Here are some points, one per row:
array([-0.21, -1.07, -0.25, -0.30, -0.72, -0.86, -1.54,  0.10,  0.64, -0.45, -0.26, -1.40,  1.38,
        0.88,  0.26, -1.24, -1.74, -0.27,  2.12, -1.02, -0.29,  1.17, -0.53, -0.96])
array([ 0.91,  0.05, -0.80,  2.12,  2.21,  1.04,  0.91, -0.17, -0.23,  2.58, -0.38,  0.79,  1.38,
        0.00,  1.99, -0.99, -0.51,  1.79, -0.15,  0.77,  1.62, -0.09, -0.44,  1.19])
array([-0.73,  0.52, -1.12,  0.69,  0.18,  1.20, -1.85, -1.07, -0.63, -2.05,  0.85, -1.33, -0.27,
       -1.27,  0.25,  0.86, -1.37,  1.93, -0.48, -1.07, -0.68,  0.17, -0.83,  2.23])
array([-0.73,  1.51, -0.65,  0.69, -0.77, -0.85, -1.08,  0.96, -0.84, -0.31, -2.34,  1.42,  0.83,
       -0.60, -1.07,  1.28,  0.07,  0.12, -0.25,  0.43, -1.18,  0.47, -0.65, -0.77])
array([-0.18,  0.25, -0.47,  1.70, -0.49,  0.20, -0.19, -0.76, -0.40,  1.12,  1.64, -1.64,  1.79,
       -0.06,  0.38,  0.88, -0.13, -2.18,  0.21,  1.47, -2.02,  0.29, -0.50,  0.05])
array([-0.30, -0.04, -0.01,  0.38,  1.59, -2.89, -0.25, -0.15, -0.31,  2.93,  0.85, -0.73, -0.45,
       -1.77, -0.92, -0.12,  0.82,  0.54, -0.83, -1.77,  1.05,  0.60, -1.30, -0.85])
array([-0.58,  0.93,  1.13, -1.07, -1.61, -0.15, -0.40, -2.13, -1.00,  0.10,  1.95,  0.54, -0.18,
       -1.25, -0.34, -0.65, -0.69, -0.43, -0.35,  0.39, -0.14, -0.98,  1.22, -0.72])
array([ 0.82, -0.77,  0.26, -1.73, -1.51,  0.41, -1.05,  0.59,  0.23,  0.44,  0.73,  0.65, -0.69,
       -0.29,  2.04, -0.68,  2.38, -0.71, -0.42, -0.37, -0.97, -0.92, -0.99,  0.51])
array([ 1.03, -0.45,  0.10, -1.18, -0.03, -0.14, -0.17, -1.21,  0.07,  0.28, -2.20,  0.32,  0.32,
        1.73,  0.42,  1.36, -0.68, -1.06, -0.93, -0.91, -0.47, -0.66,  0.64,  1.49])
array([-0.61, -0.16,  0.19, -0.05,  0.38, -2.09,  0.16, -0.17, -0.19, -1.15,  0.80,  2.28,  2.18,
        1.95,  0.00, -0.63,  1.22,  0.43,  0.00, -0.03, -0.76, -1.80, -0.65, -0.30])
array([-0.83,  0.00,  1.70, -1.63,  3.34, -0.41,  1.12,  0.08, -0.45,  0.96,  0.35, -0.05,  0.66,
       -0.30,  0.37,  0.06,  0.07, -0.14, -0.16,  0.73, -0.58,  2.46,  0.01,  0.45])
array([-0.82, -0.73,  0.59,  0.95, -0.67, -1.08,  0.26, -0.28,  0.18, -0.20, -1.50,  0.70, -2.09,
       -0.55, -0.51, -0.19,  0.44,  1.06, -1.19,  0.07, -2.30, -0.19,  0.49,  0.79])
array([ 1.13,  0.82,  0.05, -1.08,  0.48,  1.53,  0.09, -0.77,  0.95, -0.61,  0.74,  1.33, -0.63,
        0.93,  0.12, -0.96, -1.06, -0.02, -0.85, -1.57, -0.70, -0.15, -0.91, -1.15])
array([ 0.05,  0.67, -0.23, -0.20,  1.93,  1.94,  0.28, -0.39, -0.60,  0.77, -0.66, -2.34, -1.14,
        0.55, -1.17, -0.80,  0.47, -0.40, -0.16,  0.46, -1.00, -0.94,  0.13, -1.56])
array([-0.45,  1.21,  0.40, -0.20,  0.65, -1.14,  0.06,  0.86, -1.10, -1.33, -1.34, -1.72, -0.42,
       -0.63,  3.90,  0.16, -0.98,  0.41, -0.85,  0.73,  1.42, -0.19, -0.56, -0.97])
array([ 1.33,  0.19,  1.55, -0.26, -0.20,  0.93, -1.34,  2.11,  1.78,  0.15,  0.86,  0.89,  1.04,
       -0.01, -0.17,  1.18, -1.64,  0.67, -0.28, -0.68, -0.18,  0.59,  1.99, -0.94])
array([ 0.82,  0.30,  0.49, -0.87, -0.37,  2.17, -0.07,  0.23, -0.15, -1.18, -0.41,  0.20,  1.35,
       -1.85, -0.98, -0.19,  2.43,  0.05, -0.59,  0.72,  0.31,  0.35,  0.54,  0.06])
array([ 2.05, -1.59,  1.28,  0.23, -1.00, -0.16,  1.22, -0.16, -0.50,  0.02, -0.32, -0.58,  0.77,
       -1.14, -0.43,  1.58, -0.85,  0.67,  1.34,  0.15, -0.14, -1.86,  0.10, -0.81])
array([-0.42,  1.65,  0.39,  0.45, -0.49,  0.19,  1.87,  1.61, -2.26, -0.44,  1.21,  0.21, -1.46,
        0.31, -0.75,  0.66, -0.16, -0.33,  2.10, -0.96,  0.12, -0.31, -0.43,  1.18])
array([ 0.59,  0.24,  1.34,  1.86, -1.20, -0.96, -0.41, -1.93, -0.52, -1.23, -0.56, -0.34,  0.31,
        1.40, -0.93, -1.29,  0.99, -0.52,  0.15, -0.10,  1.51,  1.50,  0.61, -0.19])
array([-2.07, -1.34, -0.48, -2.23, -0.86,  0.44,  2.04, -0.41,  1.19, -0.40, -1.06,  0.03,  0.22,
       -0.08, -0.31, -1.23, -1.45, -0.21,  1.00,  0.66,  0.72,  0.12, -0.76,  0.13])
array([ 0.16,  0.91, -1.18,  0.84, -1.55,  0.63,  2.61, -0.21,  0.87,  0.28, -0.13,  1.88, -0.61,
       -0.56,  0.31,  0.62, -1.10, -0.62, -0.01, -0.99,  0.10,  0.81, -0.05,  0.45])
array([-1.18, -1.51, -0.02,  0.84,  1.18,  1.52, -0.02, -1.50, -0.24, -0.52,  0.28,  0.55, -0.43,
       -0.23,  0.93,  1.57,  2.43, -0.28,  0.80, -0.37,  0.62,  0.64, -0.47, -1.30])
array([-0.33, -0.80, -1.29, -0.92, -0.07, -0.20,  0.93,  0.17, -1.41, -0.55,  0.49, -0.07,  0.43,
        0.43, -1.43,  0.85, -0.25, -0.12, -2.23, -0.14,  0.74, -0.41,  0.94, -0.36])
array([ 1.57, -0.88, -1.74, -0.08,  0.36, -1.92,  0.04,  1.17,  0.54, -0.64,  0.56,  0.73, -1.10,
       -0.59,  0.74, -0.93,  0.29, -0.03,  1.73,  0.16, -0.68,  0.30,  3.77, -0.35])
array([-0.93,  0.94, -0.21,  0.68,  1.29,  0.31, -1.29, -0.85,  0.18,  2.05,  0.18, -0.01, -1.06,
        0.72,  1.27,  0.09, -0.51,  1.73,  0.18,  2.81,  1.51, -0.20,  0.73,  0.09])
array([ 1.28,  0.75, -0.70, -1.22,  0.64, -1.37, -1.91,  0.12,  2.12, -0.41, -0.42,  1.61, -0.97,
       -0.26, -1.45,  0.57, -0.42, -0.99,  1.00,  0.81,  1.00, -0.55, -1.10,  0.88])
array([-0.84,  1.34, -0.25,  0.75, -0.66, -0.28,  1.10,  0.78,  3.02, -0.47, -0.17, -2.35,  0.26,
        0.12, -0.28, -0.03,  1.65, -0.21,  0.70, -0.96,  0.40, -1.12,  0.65,  0.86])
array([-1.27, -0.87, -0.57, -0.84, -0.87,  1.64, -1.51,  0.87, -1.54,  1.41, -0.71, -0.78,  0.56,
        0.76, -0.70, -0.54,  0.92,  0.17,  0.68, -1.13,  0.34,  0.45,  0.31,  0.78])
array([ 0.86, -0.58, -0.41, -0.45, -1.67, -0.43,  0.91,  0.96,  0.15, -0.26,  1.03, -1.44, -0.88,
        1.91, -0.87, -0.21,  0.87,  1.06, -1.20,  1.50,  0.40,  1.20, -1.68,  0.12])
array([-0.11, -1.51,  0.90,  2.09,  0.51,  0.77, -0.50,  1.57,  0.47, -0.89, -0.08,  0.68, -1.08,
       -0.25, -0.69, -1.05, -1.48, -2.09, -1.07,  0.18,  0.24, -0.75, -0.28, -0.04])
There is one direction along which these points spread out most. Take the direction at right angles to it along which they spread out most. Go by this last direction. For each point below, how far along it does it lie, from 0 to 99? The average is 50, and the first point in the table lies past the average. One standard deviation of the points above along it is 16.
array([ 1.28,  0.75, -0.70, -1.22,  0.64, -1.37, -1.91,  0.12,  2.12, -0.41, -0.42,  1.61, -0.97,
       -0.26, -1.45,  0.57, -0.42, -0.99,  1.00,  0.81,  1.00, -0.55, -1.10,  0.88]) 79
array([-0.11, -1.51,  0.90,  2.09,  0.51,  0.77, -0.50,  1.57,  0.47, -0.89, -0.08,  0.68, -1.08,
       -0.25, -0.69, -1.05, -1.48, -2.09, -1.07,  0.18,  0.24, -0.75, -0.28, -0.04]) 58
array([ 1.33,  0.19,  1.55, -0.26, -0.20,  0.93, -1.34,  2.11,  1.78,  0.15,  0.86,  0.89,  1.04,
       -0.01, -0.17,  1.18, -1.64,  0.67, -0.28, -0.68, -0.18,  0.59,  1.99, -0.94]) 80
array([-0.83,  0.00,  1.70, -1.63,  3.34, -0.41,  1.12,  0.08, -0.45,  0.96,  0.35, -0.05,  0.66,
       -0.30,  0.37,  0.06,  0.07, -0.14, -0.16,  0.73, -0.58,  2.46,  0.01,  0.45]) 54
array([ 0.16,  0.91, -1.18,  0.84, -1.55,  0.63,  2.61, -0.21,  0.87,  0.28, -0.13,  1.88, -0.61,
       -0.56,  0.31,  0.62, -1.10, -0.62, -0.01, -0.99,  0.10,  0.81, -0.05,  0.45]) 58
array([-0.58,  0.93,  1.13, -1.07, -1.61, -0.15, -0.40, -2.13, -1.00,  0.10,  1.95,  0.54, -0.18,
       -1.25, -0.34, -0.65, -0.69, -0.43, -0.35,  0.39, -0.14, -0.98,  1.22, -0.72]) 43
array([-0.82, -0.73,  0.59,  0.95, -0.67, -1.08,  0.26, -0.28,  0.18, -0.20, -1.50,  0.70, -2.09,
       -0.55, -0.51, -0.19,  0.44,  1.06, -1.19,  0.07, -2.30, -0.19,  0.49,  0.79]) 50
array([-0.45,  1.21,  0.40, -0.20,  0.65, -1.14,  0.06,  0.86, -1.10, -1.33, -1.34, -1.72, -0.42,
       -0.63,  3.90,  0.16, -0.98,  0.41, -0.85,  0.73,  1.42, -0.19, -0.56, -0.97]) 60
array([-1.27, -0.87, -0.57, -0.84, -0.87,  1.64, -1.51,  0.87, -1.54,  1.41, -0.71, -0.78,  0.56,
        0.76, -0.70, -0.54,  0.92,  0.17,  0.68, -1.13,  0.34,  0.45,  0.31,  0.78]) 25
array([ 0.05,  0.67, -0.23, -0.20,  1.93,  1.94,  0.28, -0.39, -0.60,  0.77, -0.66, -2.34, -1.14,
        0.55, -1.17, -0.80,  0.47, -0.40, -0.16,  0.46, -1.00, -0.94,  0.13, -1.56]) 28
